In the data rows, 500 means zero.
Here are some points, one per row:
[550 500 543 532 604 613 573 581 612 542 582 585 523 600 500 606 488 508 606 626 540 560 637 631 607 614 610 540 524 630 620 553 624 530 600 629 517 601 579 628 605 606 655 540 634 621 588 561]
[549 537 618 622 651 534 547 511 590 522 598 599 594 637 600 657 553 577 591 659 525 528 594 638 653 578 562 566 611 589 554 642 639 559 610 547 660 580 533 608 481 579 608 589 618 507 643 560]
[513 649 619 498 613 678 614 530 641 489 635 588 560 489 567 602 574 574 653 655 614 575 599 639 608 605 675 611 541 549 531 555 522 604 640 528 502 556 551 599 610 605 628 626 619 565 570 539]
[615 526 616 648 594 520 623 636 652 502 573 503 576 611 612 597 505 626 534 549 543 509 625 606 631 523 560 588 546 556 616 597 555 540 549 590 561 545 620 621 511 631 636 642 600 504 628 483]
[658 591 629 557 507 616 535 592 510 577 479 648 527 593 674 568 618 530 585 572 619 546 598 599 571 596 600 504 512 637 617 610 530 499 540 575 607 529 585 579 529 562 630 585 617 542 570 600]
[608 524 619 553 513 623 569 552 530 630 619 572 561 545 636 509 624 543 590 563 580 581 568 552 587 506 583 570 550 614 525 617 526 601 639 539 572 644 574 602 609 501 518 532 534 589 605 501]
[627 524 579 510 597 604 668 592 609 621 550 635 490 546 550 641 505 503 643 654 612 568 592 521 596 640 622 550 541 638 644 600 608 556 602 619 641 613 495 638 506 599 608 611 593 491 558 501]
[562 550 526 634 532 634 586 582 498 613 621 509 535 607 560 606 510 502 494 540 519 524 507 607 523 553 646 581 559 618 596 659 581 623 582 598 632 499 493 580 640 575 527 543 637 539 552 611]
[528 572 600 592 561 559 641 540 530 643 564 503 597 506 567 595 516 546 515 541 488 634 513 604 576 506 561 508 537 510 519 642 625 542 575 522 593 649 560 598 656 517 570 528 520 518 607 535]
[521 536 630 481 547 537 490 629 623 541 570 602 652 517 644 562 653 602 500 574 557 640 575 612 548 595 542 533 513 531 528 572 619 567 618 554 598 593 569 496 530 542 569 540 509 588 597 651]
[626 534 584 615 570 532 591 572 527 522 528 509 549 538 564 604 515 637 612 552 500 543 593 656 651 534 583 648 612 595 565 571 646 571 540 551 620 537 630 533 526 533 644 648 528 533 638 556]
[579 513 527 625 630 625 564 599 612 646 539 623 602 527 557 625 616 614 549 518 625 581 561 612 658 542 502 599 583 542 550 582 668 612 571 517 631 559 521 605 611 565 589 592 549 561 655 526]
[587 627 646 511 604 622 633 478 658 554 610 654 597 610 524 660 569 566 531 627 504 535 556 508 522 570 643 582 593 512 647 519 512 654 654 503 510 519 572 571 586 643 577 595 635 636 597 623]
[543 595 583 620 532 545 552 577 586 598 586 571 590 574 540 552 543 569 536 568 624 529 579 626 635 653 608 519 558 522 673 523 590 537 514 512 563 647 566 581 618 523 584 556 563 634 574 609]
[591 551 596 592 559 616 655 549 622 583 539 560 575 544 657 633 580 575 533 627 602 611 505 511 547 561 594 585 541 515 568 558 518 632 599 627 507 494 549 584 589 540 564 669 521 593 638 646]
[670 631 586 629 545 624 587 570 651 523 600 527 591 596 658 608 626 583 586 627 602 651 628 505 551 656 534 624 665 524 606 578 562 523 594 593 626 589 534 551 648 559 591 572 541 650 607 612]
[535 644 573 607 506 484 599 566 652 648 609 641 528 571 573 598 488 628 515 642 629 602 670 652 637 560 630 582 608 524 542 621 583 519 611 611 577 502 524 517 586 662 553 663 624 567 493 617]
[625 603 539 540 567 545 569 598 623 519 553 486 553 592 596 648 642 537 641 612 546 604 536 549 527 647 596 566 590 525 493 502 521 633 516 598 651 594 631 555 611 577 643 643 559 601 592 659]
[596 572 546 590 591 544 591 605 546 594 633 651 596 595 670 581 602 505 624 531 566 541 489 599 607 565 646 543 623 644 596 502 597 662 540 631 542 567 620 616 664 525 587 609 513 620 545 552]
[673 509 625 628 600 559 597 595 621 545 547 598 580 599 540 548 588 615 571 610 493 582 552 645 651 537 577 614 605 528 539 608 656 562 598 617 620 652 590 568 512 596 543 618 585 515 621 542]
[587 619 591 553 615 583 649 563 636 605 592 614 585 567 559 539 616 594 647 512 585 574 503 607 559 534 502 584 559 553 600 558 597 551 552 547 565 539 661 567 617 592 540 571 631 517 511 583]
[596 607 632 572 530 666 540 604 597 582 670 579 593 509 531 493 597 603 639 651 502 536 579 594 509 591 610 514 567 500 551 538 588 545 664 506 590 539 621 588 612 632 579 602 598 526 631 553]
[616 517 509 517 578 590 620 560 536 673 533 526 569 643 490 626 636 548 658 538 510 520 619 628 572 623 630 573 574 654 609 508 546 492 619 551 557 628 515 639 522 556 576 635 631 582 549 541]
[614 653 632 617 617 605 584 660 538 602 560 521 611 631 664 641 629 584 542 617 541 565 561 585 605 609 500 603 623 555 574 586 503 650 533 523 570 592 629 563 554 613 493 648 561 593 635 520]
[549 600 533 581 607 643 592 486 554 571 570 576 499 642 574 588 615 604 536 539 545 604 542 545 522 573 530 610 543 605 525 522 549 541 624 634 631 664 561 604 558 638 595 667 564 585 579 607]
[500 597 548 609 495 477 586 562 571 597 492 627 547 566 639 539 487 546 588 569 637 599 533 603 525 592 532 596 500 575 553 544 557 543 608 658 513 594 566 551 571 623 532 661 638 640 560 626]
[564 562 615 539 570 604 580 614 581 515 529 537 571 570 606 623 590 609 593 520 535 554 637 590 636 606 600 654 610 619 655 586 547 625 650 564 604 597 626 602 627 603 610 513 604 619 627 589]
[529 582 614 565 551 607 614 515 583 565 592 560 631 600 510 570 583 543 598 510 588 632 554 641 556 560 525 515 616 620 648 640 612 656 551 642 552 502 623 549 566 582 553 552 503 564 615 549]
[628 625 651 618 527 581 573 645 543 622 590 640 553 557 562 636 553 583 578 584 509 526 620 565 614 549 511 571 511 655 642 563 562 528 578 487 531 554 537 605 564 575 523 584 603 562 512 642]
[555 553 581 577 619 585 629 557 602 604 505 523 544 600 576 623 601 643 590 634 527 589 535 628 647 535 587 598 641 615 540 504 604 581 542 596 602 531 525 503 503 549 563 616 676 539 592 538]
[576 576 604 546 604 598 590 526 547 598 637 544 580 649 602 501 616 555 579 526 578 519 572 642 601 537 538 651 518 569 630 575 613 599 542 535 603 484 553 584 554 518 564 597 547 575 652 539]
[529 630 503 554 518 483 511 555 600 664 532 601 568 514 637 614 575 607 566 662 648 579 580 623 520 475 592 586 647 537 655 518 559 601 640 629 552 530 519 611 570 633 634 542 621 560 595 607]
[592 540 538 629 640 661 611 589 502 594 545 629 568 539 523 541 567 660 623 550 568 619 583 573 571 490 642 536 603 538 632 603 529 626 556 632 537 613 537 639 624 548 521 592 558 575 547 628]
[505 573 576 652 547 620 565 564 529 634 579 593 555 548 604 507 543 619 573 542 587 539 583 520 555 564 650 660 530 561 606 637 538 576 494 598 576 568 516 527 590 539 606 562 502 591 603 562]
[602 531 643 599 646 565 548 560 591 605 573 632 657 508 549 588 549 619 579 600 609 586 489 655 607 498 607 533 598 590 487 554 636 568 583 549 595 568 586 600 531 573 522 571 500 656 570 519]
[609 629 538 576 523 547 522 648 584 525 508 626 591 513 632 625 611 616 495 537 660 526 549 633 598 638 570 495 536 518 584 560 488 541 496 652 523 636 599 550 593 623 645 535 626 574 539 563]
[541 635 562 643 586 532 549 486 525 624 584 553 527 617 631 489 556 655 588 645 564 580 611 506 602 669 644 583 587 533 558 595 652 639 587 653 496 550 612 518 558 603 617 531 607 508 606 589]
[580 523 538 546 555 560 543 527 544 546 646 603 541 542 550 525 575 539 600 523 607 570 621 547 588 545 539 520 602 524 614 624 559 519 515 561 533 618 469 551 577 597 534 560 614 497 531 573]
[509 591 509 514 564 565 658 554 566 600 654 573 513 595 644 502 561 658 628 592 602 620 642 522 556 630 635 543 573 539 599 506 601 658 554 591 583 600 568 569 577 664 549 585 597 542 570 566]
[545 507 591 523 627 581 531 619 494 552 560 559 653 628 554 608 625 528 522 616 665 646 635 514 544 631 565 570 632 594 516 636 612 577 534 600 653 652 637 539 658 633 532 531 537 630 592 592]
[568 667 645 587 596 577 656 595 636 639 596 526 624 565 611 625 590 530 666 602 614 624 509 564 553 581 550 655 567 541 635 529 545 635 598 610 576 600 500 533 646 506 595 607 531 602 567 612]
[590 617 606 547 590 548 622 543 601 550 591 585 507 590 573 600 617 507 592 647 617 638 544 602 600 606 557 611 637 535 574 503 519 557 604 565 488 536 559 644 670 568 580 598 556 585 588 573]
[568 641 516 630 557 622 560 552 570 626 474 563 664 556 579 487 541 507 563 597 631 540 583 567 582 590 536 553 569 630 558 560 602 530 651 627 589 540 582 612 594 576 536 574 604 590 558 544]
[591 583 601 627 516 657 669 540 567 604 552 596 579 502 624 515 629 496 618 625 563 537 601 648 477 559 561 634 629 513 631 582 574 631 553 604 515 615 606 577 551 562 577 615 571 605 555 555]
[615 551 493 619 595 555 625 509 574 536 595 554 551 572 573 580 614 512 549 597 638 505 558 565 604 592 556 654 582 667 593 626 530 537 626 559 549 629 504 601 651 668 612 554 568 554 534 636]
[683 580 619 618 615 543 645 621 624 539 601 489 618 598 619 582 528 641 523 590 629 596 596 607 628 577 636 573 563 661 562 570 662 566 615 616 604 608 596 594 527 521 539 571 612 546 643 537]
[589 545 616 581 661 571 535 593 636 605 617 542 575 580 610 584 538 637 604 539 648 620 585 657 542 505 510 609 579 593 521 486 616 611 650 583 573 624 544 572 594 561 554 561 523 530 645 588]
[630 637 618 644 641 501 543 623 617 505 543 558 629 614 616 551 662 585 567 651 608 611 565 555 518 595 575 620 595 604 636 594 592 606 514 612 605 637 563 575 670 550 652 582 650 635 544 644]
[606 638 504 582 510 599 579 520 532 609 613 631 555 550 554 602 524 653 629 523 615 545 483 503 567 571 589 647 554 597 637 588 534 557 541 629 605 593 523 579 585 655 505 574 508 611 616 562]
[643 608 521 615 527 627 548 648 571 639 551 639 549 614 504 605 581 591 554 529 604 500 572 559 535 531 552 496 540 566 602 557 509 583 557 611 578 585 555 596 542 546 647 576 614 601 639 501]
[678 613 529 550 538 538 532 625 570 564 605 598 569 526 507 579 598 571 587 481 554 581 615 553 575 618 603 565 599 594 619 607 527 565 535 608 573 545 508 645 521 579 660 567 599 617 649 554]
[578 533 564 572 636 577 622 532 630 634 589 564 634 502 629 539 563 548 568 622 513 658 516 603 592 527 522 576 636 681 563 563 554 553 565 598 578 586 573 542 562 597 628 566 541 534 620 510]
[547 662 567 609 539 505 528 635 563 500 570 647 503 536 548 578 571 608 575 612 586 567 667 526 583 565 496 548 519 611 557 562 614 532 540 588 552 538 525 629 538 557 602 582 614 646 545 635]
[573 548 527 627 517 588 598 607 550 638 491 502 611 626 508 545 554 563 586 595 564 560 629 547 486 594 559 585 569 607 632 607 643 564 587 559 537 620 567 641 578 579 538 551 539 554 531 553]
[574 604 566 545 548 612 515 574 562 516 596 597 545 603 562 568 550 537 574 525 555 615 517 556 508 598 618 557 623 536 601 622 545 545 517 582 578 602 602 612 509 531 529 512 611 609 565 510]
[643 604 578 577 606 556 506 585 593 520 586 591 539 609 601 589 646 533 607 583 592 570 586 580 630 573 570 592 658 568 524 669 602 628 497 503 515 563 635 633 618 527 505 606 560 640 629 641]
[522 519 664 650 633 533 510 570 599 634 508 560 585 523 560 605 549 622 587 505 530 534 546 600 598 574 584 655 629 634 588 576 587 563 591 543 639 631 584 553 551 624 664 675 660 597 607 493]
[521 574 575 593 598 550 558 629 620 539 581 520 587 589 664 629 569 604 676 596 581 547 589 560 563 586 523 530 635 612 596 629 628 576 573 605 557 569 624 504 566 584 553 573 561 639 639 579]
[563 616 564 644 625 598 588 616 609 504 581 533 607 518 599 673 643 556 651 579 578 663 618 532 531 626 549 635 602 578 556 548 503 613 516 655 603 501 592 579 613 594 544 502 576 639 563 650]
[574 522 548 567 631 584 533 511 572 625 652 534 508 612 581 596 592 628 522 532 589 643 634 523 491 559 645 589 580 575 636 653 641 609 639 607 602 524 684 540 613 544 525 576 548 614 516 609]
[497 604 526 637 563 589 597 689 653 592 567 609 538 558 626 516 588 574 533 516 556 650 571 534 585 655 656 556 617 562 558 609 591 565 619 565 561 515 616 601 473 637 553 495 594 501 521 643]
[514 589 563 574 546 614 507 537 615 535 661 565 626 606 529 616 582 538 606 635 661 623 585 567 557 555 652 505 522 550 592 629 522 599 603 512 513 543 660 510 561 539 594 654 631 522 628 564]
[575 549 509 501 568 614 504 639 520 656 540 637 550 539 571 575 636 521 576 575 552 548 520 547 599 611 568 612 538 610 586 533 600 518 528 542 495 571 578 588 537 583 618 605 646 630 616 580]
[573 602 621 609 575 546 599 613 522 622 595 596 568 535 573 494 506 505 586 534 521 562 547 578 584 512 564 554 564 547 576 552 495 531 550 615 624 591 626 544 547 530 594 527 500 498 661 623]
[643 557 547 588 620 508 551 542 509 547 496 586 545 549 596 576 526 543 589 526 624 611 640 576 602 591 542 514 481 581 611 522 584 538 572 486 568 491 580 559 607 611 623 504 605 630 525 555]
[607 568 575 553 651 591 581 553 485 551 543 523 567 633 515 525 481 539 530 548 613 613 536 596 586 592 525 616 598 499 641 567 531 524 637 622 640 583 531 625 570 629 604 640 607 636 547 648]
[563 594 520 569 583 533 534 631 569 627 601 601 568 614 541 535 666 621 541 535 561 505 619 560 538 601 644 602 593 501 539 629 614 569 634 620 598 490 591 511 564 632 491 600 541 578 546 584]
There is one direction along which these points spread out most. Take the direction at right angles to it along which they spread out most. Go by this last direction. How many in every 100 of the points above lie lower along it than each point below? Answers are rounded to whole numbers. More than half of the points above lie lower than the first one.
[577 614 664 535 620 581 554 535 551 561 555 562 598 634 631 528 526 518 607 502 564 526 588 618 491 497 559 545 594 597 556 550 569 593 585 609 504 642 546 625 506 549 606 537 549 550 600 548] : 55
[548 596 625 499 536 624 605 515 629 524 627 538 636 563 501 600 542 574 617 648 616 600 493 498 573 605 609 630 575 531 501 517 544 653 602 481 527 529 626 604 599 616 648 655 606 486 522 554] : 24
[512 583 535 621 519 473 612 569 616 580 638 583 590 674 561 526 585 665 606 591 543 583 640 546 508 665 622 508 555 630 538 632 588 644 616 575 537 521 564 532 565 584 518 603 605 578 632 547] : 54
[597 615 558 651 534 587 579 624 511 514 614 535 611 619 651 601 577 602 586 599 496 641 624 532 594 599 580 608 649 547 545 518 524 563 531 567 549 575 616 536 586 516 540 554 552 609 538 481] : 18
[605 584 538 553 544 551 595 590 529 574 580 527 548 494 557 491 607 597 504 574 610 468 552 501 590 603 546 523 592 576 588 533 587 619 587 659 586 544 545 598 551 606 534 537 599 606 523 519] : 79
[586 563 573 571 492 562 577 614 510 585 601 641 615 560 564 603 572 652 630 627 604 535 555 598 636 557 536 543 550 588 635 543 540 505 521 524 581 535 671 614 503 530 619 533 579 662 593 640] : 72
[546 482 585 563 607 575 543 543 599 557 643 669 666 501 612 570 563 544 514 600 634 642 636 586 595 565 514 563 550 586 541 524 618 535 603 528 643 598 607 492 664 484 583 573 599 561 535 588] : 25
[584 534 669 582 638 549 560 595 580 543 554 537 640 584 565 615 599 603 598 547 554 516 616 584 656 584 619 572 604 650 615 545 631 546 522 605 601 564 561 552 597 650 561 619 512 558 595 584] : 27
[518 526 518 484 640 571 595 524 564 556 559 652 543 622 536 563 541 638 519 576 579 556 551 602 506 649 530 638 639 635 585 672 554 577 564 596 573 630 555 625 594 490 561 571 538 506 551 607] : 61
[577 520 570 535 645 613 527 605 568 624 623 516 604 648 559 603 613 586 536 552 662 620 603 508 603 651 573 641 586 607 526 673 547 631 623 597 657 645 582 581 537 594 639 506 648 589 476 645] : 45
[572 562 664 614 537 566 621 616 572 567 586 564 627 589 605 587 621 584 643 509 559 567 585 513 622 641 523 623 658 605 586 542 607 576 546 611 571 602 583 617 581 587 508 507 650 579 575 614] : 31
[541 640 572 616 505 651 594 519 492 631 648 576 538 625 581 597 633 630 530 565 596 637 665 647 587 566 594 590 582 565 515 634 659 612 622 642 530 537 628 517 576 640 597 585 613 511 536 625] : 54
[512 659 539 592 538 604 545 518 584 547 611 640 647 613 574 518 528 543 656 490 593 528 581 536 632 580 565 617 534 585 586 560 573 585 490 609 631 599 554 650 553 597 535 547 574 549 598 569] : 72
[488 552 535 661 561 615 606 568 617 573 583 593 504 667 497 547 603 543 596 626 560 643 575 598 633 510 525 611 591 543 529 590 511 576 596 580 606 616 548 631 623 632 646 525 540 528 504 604] : 58
[533 566 648 540 622 598 543 558 594 526 510 645 603 518 535 603 561 553 506 546 656 572 561 613 566 513 595 548 543 561 509 652 582 540 636 521 617 652 646 494 582 541 564 500 512 592 589 542] : 33
[511 567 606 477 547 590 510 621 618 623 546 575 628 498 541 571 532 581 515 620 532 521 614 578 601 517 513 550 514 589 504 582 584 532 598 568 651 638 632 507 621 500 580 606 528 537 551 634] : 49
